Each run below is a few steps of one of 8 hidden systems, one row a step.
seq 1, kel, 8 rows:
[[ -5   7   9  20  -3  -8  -4  -3   3   8  11  14  23 -17  15 -11   2   9]
 [  7   5  11   9 -20   8   8  -4   6 -27   0   3   5 -21   1   3   5  10]
 [  3 -12  10  -3  -7  -7   5  27  -4 -25  -1 -13  -5   4  -2   2  -7   3]
 [  6  -1 -26   1   0  -7   7  15  -2  -1   2  -1 -17   2  -1   2 -20 -18]
 [-24   2 -27   9  -5  -2 -11  -1  10   4  -5 -12  -6   9   5 -11  13 -10]
 [-19   0   6  13   3  -9  -6   1   0  14  19   2  15 -14  18 -13  -5   2]
 [ -3   6   7  11 -17   8   4 -22   3 -22   9   8  -1 -25   4  -2  -2   2]
 [ -3 -17  19   4 -11 -12  -4  11  -8 -33   1 -12   0   6  -2  -8   1   4]]
seq 2, Ril:
[[ -9   8   3  -9 -14   7   6  36   6  -6  -8 -19   9  -5  10   4  16  11]
 [ -6   9  -6 -22  -7   5  12  22 -15   0   7 -10 -15  -9   9   6 -14 -16]
 [-16  -8 -19 -15   0   1  -6 -13  -8   1   0 -20 -17  13   0  -2   6 -18]
 [ -7 -15   7  -3  19 -12  -6 -14 -13  21  19  -5   9   4   7  -6  -6  -3]
 [  3  -2   3  10   1   7   1 -37   7  -6  10  12  -1 -16  -4   1  -8   1]
 [ -2 -12  23   8   3   2  -7  -3  12 -15  -9  -3   9   9 -12  -3  11  19]
 [ 19   6  16   4   0  -6   9  20  -5  -5  -1  21  -2  -5  -4   2 -21   1]
 [  6   8 -26   6 -13   2  -2   3   9 -14 -21   1 -14  11  -9   0  12  -8]]
seq 3, rabup:
[[-11   1 -12  -4  -3   2   1  13   2   2   3 -13  -3  -3   8  -1   2  -5]
 [-18   1   1  -3   2  -1  -5   2  -4   7   7  -7  -1  -2   9  -7  -2  -5]
 [ -9   0   6   0  -2   0  -2 -15  -7  -1  10   1  -1  -7   6  -5  -2  -4]
 [  2 -12   7   3  -3  -6  -2 -15  -6 -12   5  -2   2   0  -2  -2   1   0]
 [ 12 -13  -3   7   3 -11   4  -2   0  -8   5   0   2   0  -3   1  -9   1]
 [  2  -5 -15  12  -1  -4   1   4  12  -6  -2  -2  -3   2  -3  -2  -4  -2]
 [-11   3  -5  12  -1  -5  -6  14   8   1  -2   1   2   3   3  -9  -2   0]
 [-10  14   3   6  -8   0  -2   5  -2  -2   3   8  -1  -9   8  -8  -2  -4]]
seq 4, Zapi (8 x 18):
[[ -8 -12   1  12  11 -13  -6  11   3   8   8  -1   5   6   2  -9 -13   1]
 [ -4  12   1  14  -6  -1  -4 -14   0  -4   3  20  -4  -9   3 -11  -9  -6]
 [ -6   1  13   5  -9  -7 -11   3  -5 -13 -12   1   5  13   0 -11  18   5]
 [ 21  -2   7  -1  -6 -11  12  13 -15  -8   6   5   8 -10   6   5  -5   1]
 [  3   1 -25   6 -17   5   5   1  12 -19  -7  -9  -8  -7  -1   4   9  -4]
 [-14 -11  -6   7   8 -13  -3  28   7  10   7 -16  11   6   8  -6  -2   3]
 [-11  13  -3  11  -6   3   1  -7   1   2  16  15  -5 -23  11  -8 -19  -9]
 [-25   0  11   4 -12  -1 -18  -6  -1 -18 -10  -8  -3  12   1 -18  19   0]]
seq 5, Ril, 8 rows:
[[ -3   4 -23  -2 -12  -4   9  22  -2   1   7 -16   5 -13  17   1   5  -9]
 [-23  -6 -16  -6  -3   4   2   5   4   1  14 -25  -4  -9  11  -1   0  -7]
 [-27  -8   9  -5   6   2  -6  -6  -4   3  18 -12  -5  -4   6  -8 -12  -4]
 [-13  -4  15   1  -1   0  -9 -22 -10 -11   9   6  -9  -1  -2 -10 -10  -6]
 [  4 -13  14  11  -4 -14 -10 -14 -10 -17   0   6   2   8  -5 -11   1   1]
 [ 19 -11  -2  19  -3 -19   2   1  -1 -14   3  10   6  -1  -1  -4  -8   0]
 [  3  -6 -20  23  -5  -7   1   9  19 -11  -2  -1   3  -2  -2  -3  -2   2]
 [-16   3  -5  16  -2  -3  -3  26  15   1   2  -3   6  -4   8 -10  -4   4]]
seq 6, tarus (8 x 18):
[[ 11   7  21  -6   7   0   5   3 -11  10   4  16   6  -5   1   2 -10   4]
 [ 17   5   1  -7  -6  11   5  -7   2 -13 -15   8 -11   3 -13   9   3   1]
 [ 11  -9  -2 -13   6  -6   4  18  -5   7  -8 -13   5  14  -2   8  10   4]
 [  8   5 -23  -5   8   7  10  -4   5  22   4   2  -4  -7   1  11  -6  -7]
 [-21   8   2  -6   3  18  -7  -3  16   8 -11  -8  -3   8  -4   1  16   7]
 [ -4   9  24 -16  10   2   2   7 -17  20  10   6   6  -4  10   0  -8   1]
 [ 10   9   6 -12  -4  16   5 -26  -5 -11  -8  13 -19  -2 -13   8  -3  -5]
 [  9 -17  13 -17   8  -6  -1   8 -10  -2 -10 -18   4  23  -9   8  15   9]]
seq 7, gako:
[[ 22   0 -16   0   8 -10   9   2  -4  26   3   5  19  -4   9   8   8   3]
 [ -4   9 -12   3   0  21   7  -7  27  11  -3  -4   9 -14   0   9  12  13]
 [-16   5  33  -7  13  12  -3  11   5  14   3  -2  11  -2   1   0  -2  18]
 [ -1  19  15 -23   1  18   6 -11 -16   7   2  13 -17  -8  -1   6 -14  -9]
 [  1  -7   3 -23   4   6  -5 -19 -11  -1 -15 -12 -11  24 -12   6  19  -3]
 [ 28 -15  -4  -5  21 -16   6  -7 -14  26   7   5  12   8  -1   8  -4   1]
 [ 11   6 -25   9   6  18   8 -21  29  13  -7   7   0  -8 -10  12   5   7]
 [-12   4  29   7  17   9 -11  11  18  16  -9   5  18  10  -6  -4   9  26]]
seq 8, rabup (8 x 18):
[[ -5 -11   5   1  10  -3   1  20   7   1   4  -9  -1   6  -3   1 -13   5]
 [ -8  12 -12   2  -1   7   1   2   5   3   1   8 -16  -4   0  -2 -14 -11]
 [-13   5   4   0  -6  -4 -13  -4  -7  -3  -9   0  -2  12   2 -13  15  -3]
 [ 12   2  10   0   0 -11   5  -3 -16   6  10  12  12 -11  11  -2  -4  -1]
 [  9  -7 -14   1 -12   4   9 -13   4 -17   1 -11   1 -11  -1   9  11   2]
 [ -4 -21   4   1  12  -9  -1  18   5   1   4 -17   6  11  -3   1  -5   8]
 [ -5   9 -13   6   5   7   5   3  10   9   8   9 -12 -10   0   1 -23  -9]
 [-22   7   0   5  -9   2 -16  -7   4 -10 -13  -2  -8  13  -1 -14  17  -4]]
seq 9, Zapi, 8 rows:
[[ 11  -6 -16  -7  -1 -19  -5  -9 -25   1  -5   1 -11  20   0  -5   4 -22]
 [ 18 -14 -23  10   1 -18   2 -17  -4   9   6  -3  17  -2   9   2  15  -2]
 [  1  -7  -6  21   1   4   3  -9  25   2   5  -3  21 -16   3   3   8  18]
 [-16   7  22  10   4  13  -2  15  22  -3  -1   4   3  -7  -4  -3 -10  17]
 [ -9  18  20  -8  -4   8  -2  16  -8  -8  -8  13 -18   4  -5  -5 -16  -5]
 [  7   6  -4 -17 -10 -10  -2   5 -26  -6  -9   1 -14  15   2  -4   7 -18]
 [ 18 -13 -25  -6  -4 -17   7  -5 -16   4   5 -13   9   1  10   5  14  -9]
 [  1 -14 -22  14   1  -1   7 -11  20   3  12 -15  15 -16   6   6   6   8]]
seq 10, gako:
[[-14   2  -6   8   7  -1  -1  10   8  11  10  -1   0  -4   6  -6 -13  -3]
 [-22   8   3   6  -6   4 -10  -8   1  -3   2   3  -5  -4   5 -12   1  -4]
 [ -5  -4  16  -1  -7  -8  -5  -8 -15 -13   4   0   2   1   4  -9   4  -1]
 [ 18  -9  -3  -3  -8  -7   9  -7 -12 -17   3  -2  -5  -5  -2   6  -3  -6]
 [  9 -18 -16   5   2  -6   4   8  10 -10  -4 -13  -2   8  -7   6   1   1]
 [ -2  -3 -12  16   7 -10   0  19  12   9   5   2   4   0   3  -6 -14   0]
 [-21  16  -7  14  -9   6  -7   3  12  -1  -1   8  -3  -8   7 -13  -1  -3]
 [-18   5  20   0 -12  -4  -9   3 -12 -13   1  -1   4  -1   9 -13  10   1]]
seq 11, tarus:
[[ -8 -20  -7  12  24 -12 -11   0  10  13   4  -1  -5  21 -10  -7 -18  -2]
 [ -4  11  -1  22  11  -6 -14  -9   8  18  -6  27   4   8  -1 -15  -5  -1]
 [  3  19  19  11 -10  -1  -7  -2  -2  -3 -12  22  13  -3   3  -9  17  10]
 [ 23   6  12  -6 -17  -3  14  10 -13 -15  -2   5   9 -16   6   8   8   6]
 [ 16  -9 -19  -9 -12   4  17   9   3 -20  -2 -18  -8  -6  -5  16   2  -2]
 [-12 -14 -26  -4   9  -2   2  19  10   9   4 -27  -5   7   2   4  -2  -6]
 [-25   8 -17   6  10   3  -8  -5   8  23  10   2  -6  -1   8 -10 -10 -10]
 [-27  14  21   4  -3   7 -16 -16  -2   1  -2  11  -1   0   4 -18   7   1]]
seq 12, Tufe:
[[ -2   9  -3 -13 -11  26  10 -21   8  -8  -1  -7  -8 -18  -2  14  11   4]
 [ -9 -15  20 -23  15   2   0  14  -8   9   1 -22   0  17  -5   6   1   8]
 [ 18   4  -9  -9  11   4  12 -14 -10  14   9  16 -15  -7  -5  12 -27 -14]
 [ -6  -6  -6  -3   5   9 -13 -28  10   3 -18  -8  -3  22 -13   1  25   5]
 [ 12   1  20  -3  23 -12   0  15 -11  33   7  15  19   4   7   0 -10   9]
 [ 16  21  -5   0 -11  26  11 -29  12  -6 -10  20  -8 -19  -9  13   5   4]
 [ -6  -7  23 -22   9   5  -7  22  -1   6 -19 -21   9  26  -7   5  25  18]
 [ 29  15  -7 -14   8   2  22  14 -15  24   9  20  -7 -16   4  18 -29 -12]]
seq 13, Tufe:
[[-16  -6   2  -4  -4  16  -1  -7  15 -15  -2 -17  -8  -1  -7   4   5   7]
 [ -7  -5  12  -8  12  -7  -2  18 -11   8   6  -1  -6   9   0  -3 -19  -5]
 [  7   8 -15   4  -7   1   0 -23  -5  -6  -3  14 -15  -2  -4  -2  -4 -15]
 [ -4 -13   5   3   2 -12 -13  -3  -3   1  -6 -10  12  18   1  -8  22   7]
 [ 17   2   0  10   3 -10  11   7  -3   8  13  14  12 -17   8   3 -17   2]
 [ -7   3  -7   8 -12  17  -1 -12  23 -18 -11  -7  -6  -3  -9   4  13   9]
 [-11  -2  16  -8  10  -9  -3  36  -6   9   1  -7   4  12   4  -5  -9   4]
 [  9  18 -18   0 -13   7   9 -13  -6  -5   2  16 -17 -17   2   2 -13 -18]]
seq 14, kel (8 x 18):
[[  7 -11  -8   2   3 -20   0   4 -16  -2   8   4  -8   5   2  -5 -19 -16]
 [  0  -4 -31  17  -6  -8  -6 -14  10  -5  -5   0  -4   5  -1  -6   9 -11]
 [-15  -8   1  20   4 -11  -9  10  13   6   6  -6  18   0   8 -12   4  10]
 [ -2  12   3  16  -6   8   7  -2  13  -6   9  15   1 -25   4  -2 -16   4]
 [-13   5  13   1 -20   6  -5   8   0 -32 -10  -5  -8   0  -1  -8   7   3]
 [  7  -4   1   0  -4 -21   4  25 -21  -5  10   2  -2  -1   9  -6 -18 -13]
 [  6  -1 -41   8 -15  -5   4 -10   4 -12  -2  -5 -11  -5   3   0   5 -17]
 [-25 -17  -9  15   3 -14 -12  14  12   2   9 -24  14   6  10 -13   9   5]]
seq 15, Bor, 8 rows:
[[  9   0  21   0  -1  -5  -5 -12 -11  -6  -6  12   6   6  -4  -5   8   6]
 [ 27   3   4  -6  -3  -3  12   4 -10  -4  -4  10   2  -4  -2  10  -2   1]
 [ 13  -1 -16  -4  -2   5   7   8  12  -3 -16  -6  -5   9 -10  11   9   2]
 [ -5   3  -8   0  11   0   0  23  11  22  -3  -5   6   7   3   2   1   5]
 [-17  18  -1  -2   2  18   0  -7  11  15   3   6  -3 -11   4   0  -2   1]
 [-15   3  25 -12   0   8  -9 -11  -9  -1  -3  -3   1   5   0  -4  13   5]
 [ 16  -2  16 -19   3  -3  10  -4 -25   3   8   3   1  -6   3   8  -7  -3]
 [ 20 -11 -15 -12   3   4   8 -15   0  -5  -9  -7 -12  10 -15  15   4  -3]]
seq 16, Bor, 8 rows:
[[  3  16   2   5 -16  20   4 -17  11 -21  -8  15 -13 -14  -8   3  -1   1]
 [ -1  -3  18  -6  -5 -12  -9  24 -14 -10 -15  -7   2  22  -1  -7  14   4]
 [ 17  11 -21  -9  -5  -2  19  13 -12  12  10   5  -4 -18  12  12 -14 -14]
 [-12  -9 -26   0  -4  10  -7 -15  20  -7 -13 -24  -7  14  -8   3  25   1]
 [-11 -10  17   6  19 -15  -5  23  -2  26  18  -5  25  -1  14  -7 -10  12]
 [ -7  15  -1   2  -8  28   9 -32  12 -11   9  14 -18 -28  -5   5 -18  -4]
 [-11 -15  31  -6  -1 -11 -20   2 -13 -20 -17 -11  -1  34 -10 -14  19   6]
 [ 32   6  -6  -5   1 -18  21  16 -28  15  19  20   4 -19  15   7 -29 -16]]

Name the system that made each run.
seq 17, 2 rows:
[[ 28  10  13  -2  -4   7  16  -6  -4  -3  -2  18   5 -17  -3  13  -4   9]
 [  3   4  -9  -8  -8  15   4  11  16 -11 -23 -12  -9  11 -12  10  17   7]]

Zapi
seq 18:
[[-23  21   3   3   1  22  -5  15  24   6 -12   6  -9   1  -5  -4  -3   6]
 [-14  19  22 -19   4   4  -6  19 -19  14  -3   8  -7   8   6  -6  -6  -6]]

Zapi
seq 19, 2 rows:
[[ -2  -9  -6 -14   7   8  13  10   2   7  14 -19  -1 -10   5  13 -11   1]
 [-17 -10  -4  -5  11  10  -4 -11  11   2   3 -12 -13   8  -9   2  -9  -1]]

Bor
seq 20, 2 rows:
[[ 16  -4  -3  -8  -8 -15  -2 -13 -26  -6  -4   2   0   9   3  -2  13 -12]
 [ 22 -21 -18   5   6 -18   6  -4  -2   6   3 -10  15   5   1   6  11   3]]

kel
seq 21:
[[  4   5   8   1  -7  11   2  -9   6 -15  -8   8  -8  -2 -10   3  -1   5]
 [  9  -2  11  -6   3  -5   0  14  -7  -2  -9   2  -1  14  -6   1  -1   3]]

gako
seq 22:
[[ -6 -20   4  -6  16  -1   0 -17  -2  10  16 -12   3   0  -1   3  -8   2]
 [ -1  -5  13   5  12   8  -1 -22   8   1   7   8  -5  -3 -10   1 -14   5]]

Ril
seq 23 (2 x 18):
[[ 12  -6  -3  -6 -13  -5   5   7  -9 -21  -8  -9  -5   4  -3   5   8  -3]
 [  9 -11 -15  -4   6 -13   6  19  -7   9   4 -10   3   6   4   4  -6  -6]]

rabup
seq 24, 2 rows:
[[  3  -4  -2 -10 -16  -5   8  13 -13 -17   2 -16   1  -6   9   4   9  -3]
 [  1 -13 -22  -3  -2  -4   9  -2  -2  -6  13 -17  -7  -8   5   6  -7 -10]]

tarus
seq 25:
[[ -1 -24  -5  12   1  -6  -2 -10  11 -15   5 -16   4   2  -5  -1   3   7]
 [ -5  -9   2  17  11  -8  -3  14  11   3   8   3   2   1  -3  -6 -23   4]]

Tufe
seq 26 (2 x 18):
[[  0  18  -7  -4 -16  11   5   6   2  -5  -9   2  -2 -10   5   4  13  -1]
 [ -8  -3   6 -12  -3  -2   4  17  -8  -1   5 -17   6  -3  10   2   7   3]]

kel
seq 27:
[[ -9  -3  14   1   7   5  -7  16   8 -12 -12   4 -21  21 -20  -5 -19   0]
 [  2  12  -7   2   1 -16  -9  10 -17  10  -8  20 -13  18   1 -13  -9 -20]]

gako
seq 28:
[[  6  -3 -19   6  -3   0   5 -21   1  -4   9   4 -10 -11  -1   3 -12 -11]
 [ -4 -17   1  14   1 -11 -12  -5   6 -10  -6  -7   7  17  -5 -10  12   6]]

Bor
seq 29:
[[  8 -26   9  11  17  -4  -5 -33   7  -5   7   2   1   8 -16   1 -10   9]
 [ 19  -2  10  18  10  -1   0  -9  12  -4  -6  26  -4   4 -18   1 -19   6]]

gako
seq 30 (2 x 18):
[[ 17  -3 -14  12  -4 -26  -1  14 -16  -6   0  11  -5   9   3  -8 -13 -17]
 [  1   2 -36  19 -18  -8  -1   3  13 -13  -8  -4  -1  -1   5  -6  15  -8]]

gako
seq 31, 2 rows:
[[-11  -3  24 -19   9  14   0   1  -4   2   0  -9  -7   6  -7   5  -4   7]
 [  7   0  10 -19  12   2   3  -5 -17  10   4   5 -12   6  -5   6 -15  -8]]

Bor
seq 32 (2 x 18):
[[ 13  -3   6   4  -3   3   4 -23  -1 -17  -1  12  -9  -4 -11   4  -7  -1]
 [  9 -18   5   3   4 -11  -2  13   2 -10  -8 -11   6  16  -8   2   7  10]]

tarus
seq 33:
[[ 18 -23  -9  -7  -1  -8   5  -7  -7 -23  -4 -14 -14  13 -15   9  -4  -6]
 [ 11 -15 -24  10  18 -20  -1  15   3  17   1  -2   1  18  -5   0 -13  -7]]

rabup
seq 34:
[[ 21   0  -9  18 -18 -22  -4  -2  -9 -20 -11  13   7   4   2  -8  16  -4]
 [ 13 -11 -16  20 -11 -19   6  20   9 -12   0  -9  20  -5   9  -1  13   9]]

Tufe
seq 35 (2 x 18):
[[  8  -2 -12  -9  10   8   8   4   5   6  -2   0 -17   5 -12  11 -18  -7]
 [ -6   2 -16  -2  12   2  -7  -6   4  19  -8   1  -8  17  -4  -3   2  -8]]

Zapi
seq 36, 2 rows:
[[ -7   2  14 -12 -11   3   8   3 -13  -9  13  -9   5 -19  14   2   1   1]
 [  4 -16   1 -12  -5   2   9  -7  -7 -20   9 -17  -9  -6  -3  10  -5  -3]]

Tufe
